a =
[[127 127 128 128]
 [138 120 125 152]
 [121 124 130 128]
 [139 128 128 130]
 [126 130 132 129]]
Rows and columns are counted from 0.
row 0 col 0 = 127
row 4 col 0 = 126
row 0 col 2 = 128
row 3 col 1 = 128
row 2 col 2 = 130
row 1 col 3 = 152
row 4 col 2 = 132

M = array([122, 108, 114, 124, 143, 126, 103, 131, 104, 129])
M[0] => 122
M[9] => 129
M[2] => 114
M[7] => 131

grid =
[[152 150 148 143 117 132 145 107 124 151 117 113 153 129 135]
 [133 113 111 114 129 124 128 152 125 145 152 115 139 134 124]
 [117 133 110 134 139 145 120 114 142 120 107 128 121 121 112]
 [111 114 124 142 143 139 103 116 151 140 124 149 136 116 138]
 [105 147 148 128 144 145 133 116 110 134 112 143 129 130 105]
 [142 114 150 127 153 122 108 112 129 121 112 112 143 142 111]
 [116 140 103 104 115 112 134 126 141 111 123 142 107 139 119]
 [112 113 146 118 126 105 118 118 105 131 116 134 107 127 105]
 [109 138 138 108 140 106 111 147 110 152 136 108 106 131 132]
 [138 103 128 108 149 119 116 118 122 152 110 126 140 103 116]
 [106 119 126 103 104 152 117 139 108 142 153 139 124 119 130]]
Indices start at 0.
(0, 0): 152
(0, 13): 129
(1, 2): 111
(6, 14): 119
(5, 13): 142
(7, 2): 146
(3, 4): 143
(0, 2): 148
(10, 5): 152
(4, 1): 147
(2, 12): 121
(9, 9): 152
(7, 7): 118
(8, 8): 110
(9, 11): 126
(5, 2): 150
(1, 9): 145
(10, 3): 103
(2, 6): 120
(4, 10): 112
(6, 9): 111
(9, 14): 116
(4, 6): 133
(4, 9): 134
(5, 7): 112
(8, 0): 109
(4, 13): 130
(1, 11): 115
(9, 13): 103
(9, 0): 138
(0, 6): 145
(3, 1): 114
(5, 0): 142

W = [108 151 113 158 146 132 131 136 130 111 128 154 145 150 120]
W[0]	108
W[14]	120
W[13]	150
W[9]	111
W[8]	130
W[6]	131

x =
[[129 125 113 133 113 129 124 112 131 120 123 127 114]
 [123 126 135 134 131 137 132 122 126 126 129 121 102]
 [128 131 115 122 107 128 136 126 131 115 124 120 146]]
Rows and columns are counted from 0.
row 0 col 0: 129
row 2 col 12: 146
row 0 col 8: 131
row 0 col 9: 120
row 1 col 7: 122
row 0 col 4: 113
row 0 col 1: 125
row 1 col 11: 121
row 2 col 5: 128
row 1 col 3: 134
row 0 col 7: 112
row 1 col 9: 126

m = [153 114 124 141 150 151 137 112 109 104]
m[0] => 153
m[2] => 124
m[3] => 141
m[1] => 114

B =
[[117 127 138 134 146 130 133 121 143 135 121 137]
 [135 128 136 107 131 144 130 113 138 135 111 141]
 [114 128 105 134 136 131 134 126 116 132 130 134]
 [137 137 138 133 129 121 128 129 138 121 138 123]
 [134 131 140 125 145 123 138 117 142 144 107 142]
 [143 136 113 126 123 128 132 131 125 127 135 131]
 [121 131 120 140 141 101 124 114 111 143 117 134]
 [112 115 139 137 138 118 122 139 134 131 140 121]
 [150 146 120 131 129 114 143 128 125 129 125 140]
 [101 117 127 134 134 153 133 150 135 125 155 126]
 [134 124 140 137 121 104 125 132 130 126 137 119]]
B[0, 0]	117
B[5, 4]	123
B[4, 9]	144
B[:, 4]	[146, 131, 136, 129, 145, 123, 141, 138, 129, 134, 121]
B[10, 1]	124
B[4, 4]	145
B[10, 4]	121
B[5, 10]	135
B[:, 6]	[133, 130, 134, 128, 138, 132, 124, 122, 143, 133, 125]
B[3, 10]	138
B[3, 6]	128
B[10]	[134, 124, 140, 137, 121, 104, 125, 132, 130, 126, 137, 119]
B[9, 3]	134
B[:, 9]	[135, 135, 132, 121, 144, 127, 143, 131, 129, 125, 126]
B[9]	[101, 117, 127, 134, 134, 153, 133, 150, 135, 125, 155, 126]
B[5]	[143, 136, 113, 126, 123, 128, 132, 131, 125, 127, 135, 131]
B[7, 8]	134
B[6, 9]	143
B[2, 9]	132
B[8, 7]	128
B[1]	[135, 128, 136, 107, 131, 144, 130, 113, 138, 135, 111, 141]
B[7]	[112, 115, 139, 137, 138, 118, 122, 139, 134, 131, 140, 121]
B[1, 11]	141
B[8]	[150, 146, 120, 131, 129, 114, 143, 128, 125, 129, 125, 140]
B[:, 3]	[134, 107, 134, 133, 125, 126, 140, 137, 131, 134, 137]
B[8, 3]	131
B[0, 4]	146
B[8, 0]	150
B[3, 8]	138
B[10, 10]	137
B[:, 8]	[143, 138, 116, 138, 142, 125, 111, 134, 125, 135, 130]
B[:, 0]	[117, 135, 114, 137, 134, 143, 121, 112, 150, 101, 134]
B[0, 11]	137
